Families of rows that turns and mirrors carry onto each other, the same ones carrying the whole set onto itself: the rest of each named row's family, in list order:
7 families of 4 rows:
J115: [ 57  11 -17  31  12 -35 -10   0]
J151: [ 11  -4  33  44  20 -25  11  43]
J829: [ 47  -4 -27  16  19 -32 -17  34]
J638: [ 54   1 -27  33   4 -29 -16  37]
J445: [ 39  -3 -36  26   3 -28  -7  35]
J515: [  4   6  40  28  12 -42   2  41]
J745: [  1  27  27  27  27 -38   4  26]
J352: [ 12  19  35  35  13 -48  17  34]
J672: [ 38 -14 -25  21  16 -34 -23  38]
J757: [ 53  -2 -13  36  22 -48  -7  -2]
J990: [ 53   9  -9  23  20 -50   1  -3]
J51: [  3  11  23  18 -11 -28  25  15]
J457: [ 40   2 -15  11  18 -48 -13  -6]
J440: [ 43 -12 -26  23   9 -19  -9  42]
J321: [ 53  -4 -17  11  16 -44 -12   3]
J284: [  4  12  32  35 -14 -18   9  17]
J948: [ 23  17  40  49   9 -33   9  43]
J957: [  9  21  38  44   6 -30   4  37]
J213: [ -2   6  15  25 -15 -10  14  18]
J988: [ 13  12  36  49  17 -49   5  34]
J581: [ 1 -7 24 27 -6 -9 17 26]
J153: [ 43   8 -27  20   1 -47   3  -2]
J869: [ 65  -5  -1  35   3 -49 -12  12]
J111: [ 42  16 -31  20  15 -13  -8  29]
J365: [ -3   4  30  15   1 -15   9  17]
J505: [  6 -17  30  23 -14 -21  -1  30]
J149: [ 45 -13 -24  44  23 -28 -13  36]
J283: [ 13  16  28  25 -14  -8  17  17]

The rest of the family of J745: J869, J111, J505
The rest of the family of J149: J151, J51, J153
The rest of the family of J352: J445, J757, J581
The rest of the family of J638: J115, J515, J365
The rest of the family of J457: J672, J948, J283

Families of rows that turns and mirrors carry onto each other, the same ones carrying the whole set onto itself: the rest of each named row's family, in list order:
4 families of 4 rows:
J868: [-14  10  28 -20 -37  62  -6  -2 -22 -14   6 -11 -18]
J109: [ 19  40   7  11 -12  48   7  13 -19 -46   0 -49 -43]
J842: [  3  18  41 -19 -46  44  15 -13 -18  -9   9 -42   7]
J608: [  6  30  53 -16  -2  46 -10 -22 -61  -5 -21 -21   5]
J217: [ 60  16  14  24 -14  65 -22  -5 -37 -28 -25 -47 -24]
J196: [ 17  24  47 -19  -9  46   2 -24 -67 -12 -20 -15  13]
J408: [ 55 -11  31  13   4  28  -9  14 -42 -27 -25 -24 -24]
J566: [ 40  11   9  23 -26  38   4  12 -15 -24  12 -61 -37]
J471: [ 52  34  12  23   5  44 -18   2 -55 -25 -26 -31 -36]
J643: [ 19   5  35 -25 -13  49 -31 -14 -43   7 -21  -1 -18]
J979: [ -6  35  35 -21 -26  23  19  -9 -37 -13   9 -19   2]
J844: [ 25  -6  23  21 -17  41  11  26 -21 -52   4 -31 -24]
J851: [-17  35  42 -16 -18  29   2 -10 -34  -9   5 -25  -6]
J636: [ 63   3  18  24 -13  60 -13   2 -41 -21 -15 -56 -29]
J785: [ 30  11  45  -7 -28  40 -11 -25 -54  14 -21 -29  14]
J722: [ 39  27   1  20 -30  41  -5  10  -8 -29   4 -53 -37]

The rest of the family of J722: J217, J196, J979
The rest of the family of J109: J842, J471, J785
The rest of the family of J868: J408, J643, J844
The rest of the family of J636: J608, J566, J851

